[[-28   0  46 -47]
 [-27  24  12 -13]
 [-62 -31  41 -42]
 [ 58  38 -26  28]
 [ 21   9 -35  35]]
:
[[-28   0]
 [-27  24]
 [-62 -31]]

[[ -5  34  43 -40]
 [ 17  45   2   3]
 [ 32  -4 -72 -34]
 [-46  31  37  21]]
:
[[-5 34]
 [17 45]
 [32 -4]]

[[-56 -22 -23]
 [-81  -7 -35]
 [-29 -38 -20]
 [-27 -48 -41]
 [ 25  15 -10]]
:
[[-56 -22]
 [-81  -7]
 [-29 -38]]

[[-64 -60 -51  74 -29]
 [ 30  21  -3  53 -15]
 [-33  -2   0  67  19]
 [-59 -69 -12  55 -65]
 [-39  54 -43 -51  16]]
:
[[-64 -60]
 [ 30  21]
 [-33  -2]]

[[ -7  -4   6  -2  -6]
 [-22 -10 -66 -14  17]
 [ -4  18  13  -3  18]
 [  1   9   2  11  12]
 [ -8   9  24   1 -11]]
:
[[ -7  -4]
 [-22 -10]
 [ -4  18]]

[[ 56  42 -63]
 [ -1 -37  15]
 [-82 -13 -43]]
:
[[ 56  42]
 [ -1 -37]
 [-82 -13]]

[[ -9 -60 -13   9  17]
 [ 24  28  -6 -27  -3]
 [-22 -25  20  -4 -46]]
:
[[ -9 -60]
 [ 24  28]
 [-22 -25]]
---
[[ 12  24 -15  76 -21 -58  18 -36   2  40]
 [ 32  -4 -16 -11 -18  -5  -8  31 -20 -28]]
:
[[ 12  32]
 [ 24  -4]
 [-15 -16]
 [ 76 -11]
 [-21 -18]
 [-58  -5]
 [ 18  -8]
 [-36  31]
 [  2 -20]
 [ 40 -28]]

[[-10   0  -1  -5   3  -4  -4  -1   2   1 -30]
 [  9  -1   0   1  -4   1  -4   2  -5  -1 -31]
 [  2  -1  -1   1  -3  -4  -1   3  -4  -2 -41]
 [ 12   0  -1   4  -3  10   0   0   0  -2  61]
 [ -7   0   1   2  -2 -15  -4   0   3  -1 -57]
 [ 10  -1   0   2  -4   1  -4   2  -5  -1 -29]
 [ -3   1  -2   5  -3  -7   2   1  -3  -2 -52]
 [ -2   0   1  -1   5  -6   4  -2   1   3  47]]
:
[[-10   9   2  12  -7  10  -3  -2]
 [  0  -1  -1   0   0  -1   1   0]
 [ -1   0  -1  -1   1   0  -2   1]
 [ -5   1   1   4   2   2   5  -1]
 [  3  -4  -3  -3  -2  -4  -3   5]
 [ -4   1  -4  10 -15   1  -7  -6]
 [ -4  -4  -1   0  -4  -4   2   4]
 [ -1   2   3   0   0   2   1  -2]
 [  2  -5  -4   0   3  -5  -3   1]
 [  1  -1  -2  -2  -1  -1  -2   3]
 [-30 -31 -41  61 -57 -29 -52  47]]

[[-15  12 -39]
 [-64  -1  58]
 [ 34 -10 -39]]
:
[[-15 -64  34]
 [ 12  -1 -10]
 [-39  58 -39]]

[[  4  -9 -25  -8 -14   1  38 -15  -3  -4  -3 -47  26 -35 -32]
 [-39 -29 -10  19 -32  -2  -5 -23  22 -32  -7 -15 -28  25  22]
 [-17 -16  46  21   6 -13  -7  18   4  -6   5  23 -17  -8  -1]
 [-10 -15  33   6  -5 -24  -5 -34  -4 -49 -19  12  43  13 -19]
 [-12 -22  33  -7  23 -10  35  27  -4  -2   0  19   2  16 -13]
 [-41 -60   4  31 -20   9  -6  27  26 -25  32  -5  20  33   4]]
:
[[  4 -39 -17 -10 -12 -41]
 [ -9 -29 -16 -15 -22 -60]
 [-25 -10  46  33  33   4]
 [ -8  19  21   6  -7  31]
 [-14 -32   6  -5  23 -20]
 [  1  -2 -13 -24 -10   9]
 [ 38  -5  -7  -5  35  -6]
 [-15 -23  18 -34  27  27]
 [ -3  22   4  -4  -4  26]
 [ -4 -32  -6 -49  -2 -25]
 [ -3  -7   5 -19   0  32]
 [-47 -15  23  12  19  -5]
 [ 26 -28 -17  43   2  20]
 [-35  25  -8  13  16  33]
 [-32  22  -1 -19 -13   4]]

[[  0  12  -5   8  23   1  24 -14  13   4  -5]
 [ -7 -36  11 -22 -61  -7 -68  38 -32  -7  13]
 [  1  17  -6  10  29   1  31 -16  16   2  -6]
 [  2  12  -5   6  22   2  27 -14  10   2  -4]
 [ -5 -28  13 -18 -52  -6 -56  33 -26  -5  11]
 [ -4 -32  13 -19 -59  -7 -65  36 -31  -5  14]]
:
[[  0  -7   1   2  -5  -4]
 [ 12 -36  17  12 -28 -32]
 [ -5  11  -6  -5  13  13]
 [  8 -22  10   6 -18 -19]
 [ 23 -61  29  22 -52 -59]
 [  1  -7   1   2  -6  -7]
 [ 24 -68  31  27 -56 -65]
 [-14  38 -16 -14  33  36]
 [ 13 -32  16  10 -26 -31]
 [  4  -7   2   2  -5  -5]
 [ -5  13  -6  -4  11  14]]

[[-66 -30  37  33 -39 -23]
 [  1  57  40  34   5  39]
 [-30  -7  45  18  -1   8]
 [-33 -35  28   1  12 -22]
 [-15  16  48  29  -1   4]
 [  4  -7 -10  -6  15 -19]
 [ 53 -33 -21 -45  54 -16]
 [ 17   5 -65 -36 -21   4]
 [ 48 -58 -36 -51  55 -43]
 [  4  16 -28 -19 -22   7]
 [-12  13   7  13  -2 -11]
 [ -1  31  31  15 -15  39]]
:
[[-66   1 -30 -33 -15   4  53  17  48   4 -12  -1]
 [-30  57  -7 -35  16  -7 -33   5 -58  16  13  31]
 [ 37  40  45  28  48 -10 -21 -65 -36 -28   7  31]
 [ 33  34  18   1  29  -6 -45 -36 -51 -19  13  15]
 [-39   5  -1  12  -1  15  54 -21  55 -22  -2 -15]
 [-23  39   8 -22   4 -19 -16   4 -43   7 -11  39]]
